One vector is turned by the same rotation once a tick. Each row is the vector after some number of ticks, and that number follows the row.
The counts run from 0 to 618.
[ -2   3  -2 -13  -5  -9 -12 -10  11  -2   5  -1 -13   5  -8 -12  -4  19
   0  13  -5 -18 -17  10  -3  11  11   2 -12  11  -8  -3   8  -2  -1  -4
  -7   3 -14   1  -3  -1  12]
353
[ -6   0  -1  16  -4  16  -8  16   3   8  -4  -6  12 -21   1  13  14   8
   9   4  -6  11  10 -14   0  14   3  -9  11   7  -2  -2  -1  -5 -13   9
   5 -14   8   5   2  -9   4]
6
[-10  19  -6  -3   8  16  11  -3  -4  27   3  -1  -5   0   2   9  16  -6
   4  -2  -6   9  -5  -2  13  12  -7  -1   2   1  -1  -4  -2  -6 -23  -1
  -3   8  -3 -18  11  -4   3]
439
[ -8   1   8  13   2  -2  -1   4   6  -6  -5   3   1 -16  -2 -17   6  -4
   6  -3  -7   9  12   6 -14  -7  -4  -5 -16  -7  -5 -13   1   7 -21   3
   6   9 -10 -24   2   2  15]
154
[ -3   7   9   6  -2 -20  -9 -19  -5  -7  -4   4  -6   8   0   1  -3 -17
   1  18   0   4  -1   7 -13   7   9  -6 -18   2   2   4  -8  -6 -13   2
  -4  18 -10  -9  -6   7  -2]
171
[-10  11 -11  11  -5   6  -3   6  -1  -5   5  -4  -1 -14  -2 -12   4   2
  11   2  -3  21   0  -4 -10   1  -5  -1 -19   2 -10   0  14  22 -21   4
  12   1 -10  -9  -2  -3   3]
156
[  7 -10  -8   6 -10  -9 -13 -14  12  -6  -2  -3  12  -4   6   9   0  -8
  -4  18 -10  -8 -13 -16 -15   7  15  -1  -5  11   7   1   7  -8  -2   3
  -2   1   6  -5  -7  13 -11]
279
[-14  10 -11   0  -3  -3   4 -16  14   6   3  16 -10   3   5  -6  11   2
  -2   1   4 -19   5  12 -21   6  -2  -8  -6  -1  -3  -2   0  -9 -13   0
  -7   0 -10 -25  -4   8  10]
141
[ -4  -6  -1   9 -14 -17 -13  -1  11 -12  -6   6   2 -12 -12  -7  -8   6
   3  21  -5   1   6  -7 -12   4  11 -15 -17   5 -14  -4   8   4  -1   7
   8  -5  -2   9 -11   8  11]
383
[ -2  -9   5   8 -14 -15  -6   6  14 -13 -12  12   0 -17 -10 -16 -11  10
   5  11  -9   4  12  -1  -4  -3   5 -12 -12  -2 -10  -8   5   1 -13  -1
   8  -5  -5  -5  -1  12  14]
378
[-14   0  11  10   3 -10  -2   2   6  14  -2   9 -13  -2   8  12   2   0
   4   9 -15   0 -12   7  16  13 -12  10  12   0  13   6 -10  -8  -9   0
 -12  -3  -4  -6  18  -1 -12]
472
[ -8   9 -14   5  -8   4   9  -4   8  -1  -1   4  -5 -11  -9 -14   1  -4
   6   0 -11  12  -1  -6  -5  -5  -4  -2 -23  -2 -12  -4  16  17 -21   0
  11   0  -6 -17   0   4   7]
157
[ -8  -9   2  20  -2  -3  -8  15   4   5  -3  -2   4 -26   8   2  10   1
  11  -8 -14   7  -5 -11  -6  -2 -19   6  -2   4  10  -6   4  13  -9  10
   4  -4   0  -6  12   3 -10]
264
[-10  -9  -7   2  -9  -3  -8  13  11  -9   4   8  14 -23   3  -5  -1  21
  -4  -8  13   3  12   2  -6   2  -6  -8  -3   3 -19 -12   2   3  -3   9
   8  -6  -2   1   3   5  16]
118
[ -8  10  10  -1   4   4 -11  -5  -6  17   5  -5  -1   6   1  19   9   3
   3  12   7   3   0   7  15  25   6  -8   8  10   0   3 -19 -18  -6   3
  -7   3  -5  10   5  -8   6]
213
[-14   2   5  -2  -1 -17 -11  -7   5   5   1  14  -4   0   0   3   3  10
  -4  10  14 -10  11  17  -4  16   4 -18   3   8 -10   0 -20 -20  -6   6
  -7   1  -8   1  -4   2  13]
615
[-20  14 -24  -3 -10   1   2 -17  11   6   7   9  -9   2   5  -4  13   6
  -1  -2   6 -15  -1  14 -17   8  -5  -4  -8   4  -8   9   4  -4 -13   3
  -4  -6  -8 -10  -4   0   4]
140
[  7  -7   2   4  -1  10   1  -5   7 -14   8  -9  -2 -12  -6 -10  -8   7
   7   2 -11   9 -13  -4   2   0   5  13 -19   6  -6 -11  19   8 -11  -8
   8   9  -5 -24   8   3   9]
560
[  1  -8   1   7  12   3  -1  -1   8  11   0  -4  12 -11  13  12  16  -6
  -3 -16  -4  -2   4  -7 -13   1  -6   0   5   2   8 -12  -3 -16 -15   2
  -3  15   1 -29   8   6   5]
38
[ -4  -7   7  -3  10  15  -2  -8   4   1  15  -2   1   1   9   2   6  17
  -2 -13  10   0  -1  18  12  13   0  10   4   5   2  -7  -6 -18  -5  -5
  -6  15  -8 -24  14  -1  13]
328
[  8  -6  -3   2  -6  15   2 -13  11 -10   6  -8  10  -3  -1   4 -13   4
  -1  -6  -4   2   2 -15   9   7  15  12 -11   5 -11 -12  10  -4   2  -5
  19   3   8  -7   5  17   8]
307
[ -5   0 -11 -12 -12  -7 -10  -1   5  -3  13  -8  -9  -3 -10 -11  -9  20
   0  -1  -2  -6 -19   1   7  12  -1   8 -17  14 -15  -1  12  13   1   4
   4   3 -16   9   9   2  13]
347
[-10  -4  -3   0 -11  -1 -14  -8   3 -10  10  -3  -6   3   5   6  -9  19
   2  16   8  -5 -16   9  10  25   5  10  -3  14  -1  10  -2  -7  12   3
   5  -9  -6  14   6   2  -4]
98
[-16   5 -23  -5 -12 -14  -8 -15   4   3   9   7  -2   0   2  -7   5   7
  -8   2  10 -19  -2  10 -21  10  -3  -9 -12   8 -10   5   1   1  -1  10
  -2  -3 -14   5 -11   8   6]
135
[ -2  -9   6   2  -1  -1   6  14  20  11 -10  14   6 -15  -8   9  -5   9
   2   5 -21   4  -1 -14  18   5  -5  -2  16   5   4 -10   8  -8  -6  -1
  -6  -8   6  -9  13   5   2]
481
[ -4  -8   1  -9   7   2   2  -1  12   0  10   8   1  -7   5   1  -1  13
  -6 -17   4   0   4   8   9   6  -8   6   3  -4  -9 -13   1 -13  -6  -3
  -5  14  -7 -22  15  11  18]
332
[ -9  10   5   1  15  -4  -6  -1  -8  16   3   0   4  -2  12  13  11 -11
  -2  -1   5  15   2   3  -1  10  -6  -5   4   6   1  -4 -14 -10 -21   7
  -8  23  -9 -11   9  -7   6]
437
[ -1 -14  -4   3 -11  -5  -7 -11   5 -12  11  -5  19  -7   9  13 -14  -1
  -6  -8   9   7   1 -12   3   6   4   7 -14   6  -9  -3   5   2   9   6
  22  13   1   6   6  21  -1]
309
[ -3  -8   4   1  -2 -19 -18 -15  -2 -17  13  -5  -5  -2   6   1 -12   3
  -2  13   6  10 -18  11  -5   9   5   9 -18   8  -1   4  -1   4  -1   1
   3  21 -15  -2   3   9  -4]
570
[ -3  -1  13  23  -2  15  -1  11   6   7 -10  -3   7 -18   2   6  17   5
  13   1  -5   4  18 -11   3  10   4  -8  12   4   8  -8 -10 -11 -12   4
   3  -8   9  -2   5  -6  10]
5
[ -9   8   6  13   7   4  -7   5  -7   0   0  -4  -3  -5   1   6   4  -3
   6  17   3  34   6   5   3  10   1  -4   7  -2  -1   8  -8 -10 -21   1
  -4  10  -5 -16  -2  -7   5]
184
[ -4  -2  13   2  -2   1 -14  16  -1  14  -1 -11   8 -19  -4   4   8   9
   6  -8  -5   5   4 -12   8  13  -9  -5   4  11  -9 -15  -6   8  -9  11
   9   5  -6  16  14  -8  12]
230
[  5   3   2 -12  -4 -20 -13   1   1  10  -5  -3   8  -2 -12  14 -10  -8
  -4  13 -15   1 -17 -16   8   9   0  -5 -14  10  -6  -5   5   4  -8   9
  -2  17  -6  15   6   7   0]
458
[-22  16  -2  12   0 -16   0 -12  -5   3   1  13  -9   6  13   6  -2 -13
   3  17   1  19  -6  12   1   7  -5   2  -6  -1   1  16 -11  -5 -16   4
  -5   6  -8 -12  -1   6  -9]
177
